In the rows, zero is written as 128.
Rotation paths and how fast each direction turns (degrees per step):
Each turn is a multiple of 5 degrees from 10 to 175, or 0.
Each row of a path follows its step; steps can be skipped.

step 0: [136 120 127 132 129 118 136 136 121 124 121 125 133 132 128 130 124 118
 118 127 145 122 130 128 118 126 132 124 120 137 119 132 129 133 128 134
 134 125 137 131 122 149 123 126 131 139 132 128 132 117 130 122 120 134
 126 127 127 130]
step 4: [131 128 132 133 124 127 126 130 138 128 124 130 133 131 125 128 132 118
 122 114 144 124 124 136 121 128 130 138 125 133 124 128 134 141 117 126
 130 117 129 122 126 137 136 139 125 124 125 116 120 140 130 130 132 135
 139 124 119 136]
step 8: [125 145 121 126 138 133 126 122 129 120 118 131 129 127 140 125 119 126
 120 123 137 129 132 127 124 130 127 131 130 125 125 139 132 119 122 124
 141 111 124 134 128 136 125 132 120 122 131 129 126 129 126 115 128 138
 130 133 127 138]
step 9: [130 128 124 120 134 124 137 123 128 135 140 126 129 116 131 126 124 127
 137 139 140 135 133 132 149 123 127 123 125 136 125 121 115 132 135 133
 126 123 126 124 140 131 132 129 122 129 133 125 131 128 126 138 124 136
 135 115 126 123]
step 11: [119 124 130 130 127 137 115 131 127 123 126 123 123 130 129 126 117 124
 136 126 128 137 126 130 117 126 134 126 135 123 143 134 119 129 133 135
 127 133 127 120 123 137 122 117 118 116 119 136 139 128 117 119 137 135
 128 133 124 130]
step 12: [134 130 120 124 134 124 140 136 142 136 134 126 138 131 133 131 120 125
 124 124 125 133 131 133 134 125 118 137 142 137 136 128 129 121 123 127
 134 130 129 125 136 137 136 142 126 131 124 133 117 122 125 121 122 131
 132 132 129 142]
step 22: [132 124 128 127 115 125 123 128 126 130 139 133 123 121 121 131 138 126
 135 122 140 125 130 120 136 127 130 135 125 112 139 129 127 145 137 127
 123 115 126 115 125 119 130 124 131 133 123 120 121 124 132 132 128 131
 122 123 130 124]
step 24: [129 123 133 128 127 125 131 127 139 115 123 131 124 120 123 129 128 120
 131 139 116 140 125 135 138 116 124 120 128 130 131 120 123 118 121 130
 131 126 126 133 131 128 131 127 117 124 110 124 128 132 115 135 141 121
 131 125 122 129]
step 29: [131 127 126 122 130 135 117 119 125 120 126 132 135 128 134 134 130 129
 142 134 130 137 130 131 126 127 145 138 139 139 130 131 137 128 119 126
 138 126 123 125 116 126 125 136 119 121 137 129 142 125 135 134 126 131
 125 133 137 123]
Speeds:
[129 130 127 127 128 130 127 126 127 128 130 125 125 126 130 130 127 131
 128 129 131 127 128 129 129 127 127 127 126 130 128 127 128 129 131 126
 131 129 129 131 126 131 129 128 128 125 130 131 128 126 128 131 128 130
 124 130 127 128]
35
[127 130 130 129 126 126 130 124 128 127 126 129 131 127 129 124 131 129
 127 129 128 132 129 129 125 128 128 127 127 129 128 130 129 127 130 129
 128 129 125 127 128 126 128 128 129 126 129 130 128 127 127 129 124 132
 128 126 128 129]
35
[126 129 130 129 131 128 127 129 133 129 128 126 125 128 129 128 126 130
 126 129 127 128 129 128 125 129 129 128 127 129 130 128 126 127 129 128
 126 129 125 127 124 126 128 125 131 129 127 128 127 127 127 130 132 127
 128 127 130 127]
85

step 4: [130 122 128 134 131 130 131 133 114 136 130 128 125 128 134 137 144 127
 132 138 133 133 129 124 126 117 121 119 131 130 124 130 136 131 128 117
 133 127 137 121 133 133 137 144 122 134 127 136 124 139 121 126 118 130
 141 133 120 120]
step 6: [129 128 132 118 132 140 124 138 130 113 125 131 124 129 119 133 135 118
 133 132 123 111 125 132 127 110 131 123 134 125 137 138 134 119 129 122
 117 124 131 120 119 133 133 115 119 129 128 134 126 124 122 125 122 124
 127 130 126 127]
step 18: [121 127 130 121 136 133 122 132 127 124 130 132 113 126 127 127 126 132
 128 137 115 130 126 131 121 113 113 123 131 128 137 122 140 121 129 123
 119 111 135 121 142 126 130 123 125 140 123 133 124 123 126 132 131 132
 120 130 125 124]
step 26: [120 127 131 125 145 131 121 124 140 128 120 128 117 132 130 136 133 125
 135 126 125 118 134 129 132 130 124 120 131 119 111 127 123 135 128 140
 136 117 125 124 138 132 133 137 119 136 130 113 131 131 125 127 122 120
 132 127 130 124]
step 29: [126 120 124 129 135 128 135 141 118 131 129 129 122 122 139 127 137 132
 132 136 121 123 124 123 117 119 116 123 116 127 122 132 137 128 115 127
 136 122 136 123 144 122 129 130 118 127 125 122 120 130 122 129 129 125
 123 128 115 121]
step 30: [133 129 126 107 126 131 133 129 123 118 138 131 119 131 123 135 140 141
 133 126 123 125 128 132 126 117 122 129 129 139 117 122 135 117 129 123
 123 125 134 136 139 113 137 126 131 128 131 126 120 132 127 130 134 122
 126 126 121 120]
step 33: [135 127 140 128 132 136 141 129 134 123 131 119 125 136 130 131 134 135
 133 124 129 136 139 127 129 116 121 116 135 130 132 122 125 129 130 134
 133 124 137 123 134 129 130 122 135 135 140 139 142 138 114 128 128 129
 137 125 134 121]
step 36: [126 136 134 114 135 131 123 121 124 117 121 133 115 128 120 137 142 130
 141 131 125 116 133 130 119 121 125 122 138 129 125 132 138 120 119 120
 129 130 130 125 127 136 132 121 134 131 128 131 123 130 115 123 124 133
 116 131 129 126]
step 38: [130 137 122 133 139 128 124 134 128 135 137 122 120 132 129 128 135 123
 135 122 132 111 126 141 133 129 124 125 135 121 132 130 114 126 115 141
 134 113 129 132 125 124 136 122 124 134 136 125 115 129 124 124 126 118
 131 125 123 124]
Speeds:
[125 126 125 128 131 130 125 128 128 125 129 127 129 129 129 130 130 128
 126 129 130 127 129 125 126 127 132 128 125 128 128 128 126 131 128 128
 126 129 128 125 127 129 129 129 125 129 126 127 131 125 127 129 129 131
 128 128 128 126]
130
[127 129 128 129 127 130 127 125 128 130 128 128 130 129 128 126 129 126
 128 129 129 126 130 128 128 129 129 128 130 130 130 130 130 128 127 126
 126 126 132 129 128 130 126 129 127 129 134 127 129 128 126 132 129 127
 126 128 127 130]
25
[127 126 124 127 128 127 129 126 130 130 129 128 129 126 129 127 126 132
 127 129 129 125 128 128 125 127 131 126 127 127 130 127 130 126 126 129
 124 126 130 128 130 125 128 126 130 128 127 127 128 130 128 127 130 126
 131 128 128 129]
35
[128 130 125 127 128 127 127 128 126 127 128 128 127 128 125 132 126 128
 128 131 128 128 129 132 129 129 131 128 130 128 125 127 125 127 129 127
 128 131 130 129 128 128 131 131 131 128 128 125 127 127 125 127 127 127
 129 128 125 130]
170
[129 129 125 128 127 129 128 132 128 126 130 131 129 125 128 127 128 128
 127 127 127 129 125 125 127 126 129 127 130 129 126 131 130 129 129 126
 128 129 132 128 129 128 126 129 130 129 127 128 128 127 128 128 126 125
 124 130 131 127]
60
[128 131 129 125 131 127 130 127 128 128 128 126 129 130 128 129 126 127
 125 129 126 127 126 129 127 128 129 126 129 126 128 130 130 126 127 126
 126 129 126 129 129 125 130 128 126 129 131 126 127 128 132 129 127 132
 125 130 129 126]
60
